[[113 126 127 143 132 111 107 121 146 146 124]
 [111 123 122 146 132 109 103 118 147 150 128]
 [110 120 122 149 132 112 104 119 143 144 134]
 [126 116 120 130 123 130 124 118 138 138 133]]
->
[[113 111 110 126]
 [126 123 120 116]
 [127 122 122 120]
 [143 146 149 130]
 [132 132 132 123]
 [111 109 112 130]
 [107 103 104 124]
 [121 118 119 118]
 [146 147 143 138]
 [146 150 144 138]
 [124 128 134 133]]

[[130 138 142 141 139 137 138 138 136 130 121 112 107 108]
 [142 140 138 137 138 137 133 124 115 108 107 112 121 129]
 [118 111 107 109 117 127 136 141 141 139 138 138 138 137]
 [147 144 140 135 133 132 130 125 117 110 107 109 117 128]
 [128 138 145 146 143 138 134 132 131 128 122 115 108 107]
 [136 133 132 131 127 120 112 107 108 114 124 134 140 142]]
->
[[130 142 118 147 128 136]
 [138 140 111 144 138 133]
 [142 138 107 140 145 132]
 [141 137 109 135 146 131]
 [139 138 117 133 143 127]
 [137 137 127 132 138 120]
 [138 133 136 130 134 112]
 [138 124 141 125 132 107]
 [136 115 141 117 131 108]
 [130 108 139 110 128 114]
 [121 107 138 107 122 124]
 [112 112 138 109 115 134]
 [107 121 138 117 108 140]
 [108 129 137 128 107 142]]

[[150 111 149 145 154]
 [147 110 148 150 143]
 [109 148 104 111 111]
 [145 105 143 142 142]
 [147 110 146 148 150]
 [150 109 149 147 140]]
->
[[150 147 109 145 147 150]
 [111 110 148 105 110 109]
 [149 148 104 143 146 149]
 [145 150 111 142 148 147]
 [154 143 111 142 150 140]]

[[114 146 123 134 134 127 121 125 136 134 133 113 135]
 [118 121 137 139 125 118 131 134 108 126 131 135 109]
 [114 130 134 140 129 117 129 136 109 128 135 130 118]
 [118 143 122 130 133 133 122 119 143 135 128 109 137]
 [111 150 124 137 137 119 121 130 128 134 137 117 130]
 [120 140 124 127 130 138 125 112 150 133 124 117 137]
 [110 143 128 139 136 114 123 135 118 132 139 121 126]]
->
[[114 118 114 118 111 120 110]
 [146 121 130 143 150 140 143]
 [123 137 134 122 124 124 128]
 [134 139 140 130 137 127 139]
 [134 125 129 133 137 130 136]
 [127 118 117 133 119 138 114]
 [121 131 129 122 121 125 123]
 [125 134 136 119 130 112 135]
 [136 108 109 143 128 150 118]
 [134 126 128 135 134 133 132]
 [133 131 135 128 137 124 139]
 [113 135 130 109 117 117 121]
 [135 109 118 137 130 137 126]]

[[107 105 141 138 157 115 127 138 140]
 [104 107 141 132 155 118 132 143 139]
 [109 109 142 135 153 123 129 143 143]
 [110 107 144 141 157 122 133 145 142]]
->
[[107 104 109 110]
 [105 107 109 107]
 [141 141 142 144]
 [138 132 135 141]
 [157 155 153 157]
 [115 118 123 122]
 [127 132 129 133]
 [138 143 143 145]
 [140 139 143 142]]

[[137 129 130 146 130 131 110 117 120 137 120 129 119 114 129]
 [128 119 148 136 148 127 135 119 134 143 125 111 123 124 123]
 [124 125 123 105 123 135 140 128 140 117 134 134 134 137 119]
 [127 121 150 135 150 128 135 122 132 143 126 112 123 122 124]
 [111 114 129 128 129 144 137 122 137 135 134 117 142 139 136]
 [110 115 132 127 132 142 134 124 139 136 136 116 139 142 136]]
->
[[137 128 124 127 111 110]
 [129 119 125 121 114 115]
 [130 148 123 150 129 132]
 [146 136 105 135 128 127]
 [130 148 123 150 129 132]
 [131 127 135 128 144 142]
 [110 135 140 135 137 134]
 [117 119 128 122 122 124]
 [120 134 140 132 137 139]
 [137 143 117 143 135 136]
 [120 125 134 126 134 136]
 [129 111 134 112 117 116]
 [119 123 134 123 142 139]
 [114 124 137 122 139 142]
 [129 123 119 124 136 136]]
---
[[114 122 118 132 126]
 [101 105 103 139 133]]
->
[[114 122]
 [101 105]]

[[125 107 118 144]
 [155 154 136 108]]
->
[[125 107]
 [155 154]]

[[114 106 130 141 146]
 [128 128 118 147 104]]
->
[[114 106]
 [128 128]]

[[107 153 146 104]
 [115 105 115 149]
 [148 120 101 109]
 [145 112 103 110]]
->
[[107 153]
 [115 105]]

[[130 130]
 [154 138]
 [146 135]
 [157 148]]
->
[[130 130]
 [154 138]]

[[105 112 148 142 113]
 [115 155 111 105 143]
 [122 122 140 135 141]]
->
[[105 112]
 [115 155]]
---
[[109 116 138 146 123]
 [118 127 128 151 106]]
->
[[116 138]
 [127 128]]

[[105 104 147 144]
 [107 143 152 152]
 [152 148 152 104]
 [111 103 108 108]
 [111 108 152 153]]
->
[[104 147]
 [143 152]]

[[123 132 146 117 105]
 [124 137 119 125 124]
 [137 117 134 129 154]]
->
[[132 146]
 [137 119]]

[[107 104 128]
 [116  99 148]
 [ 98 104 148]]
->
[[104 128]
 [ 99 148]]

[[124 148 133 106 100]
 [100 146 111 121 114]]
->
[[148 133]
 [146 111]]

[[111 125 158 109]
 [121 103 138 116]
 [120 103 139 117]
 [119 101 146 115]
 [136 153 117 141]]
->
[[125 158]
 [103 138]]

[[141 112 137 131]
 [128 122 138 154]
 [129 128 131 134]
 [134 138 130 128]]
->
[[112 137]
 [122 138]]
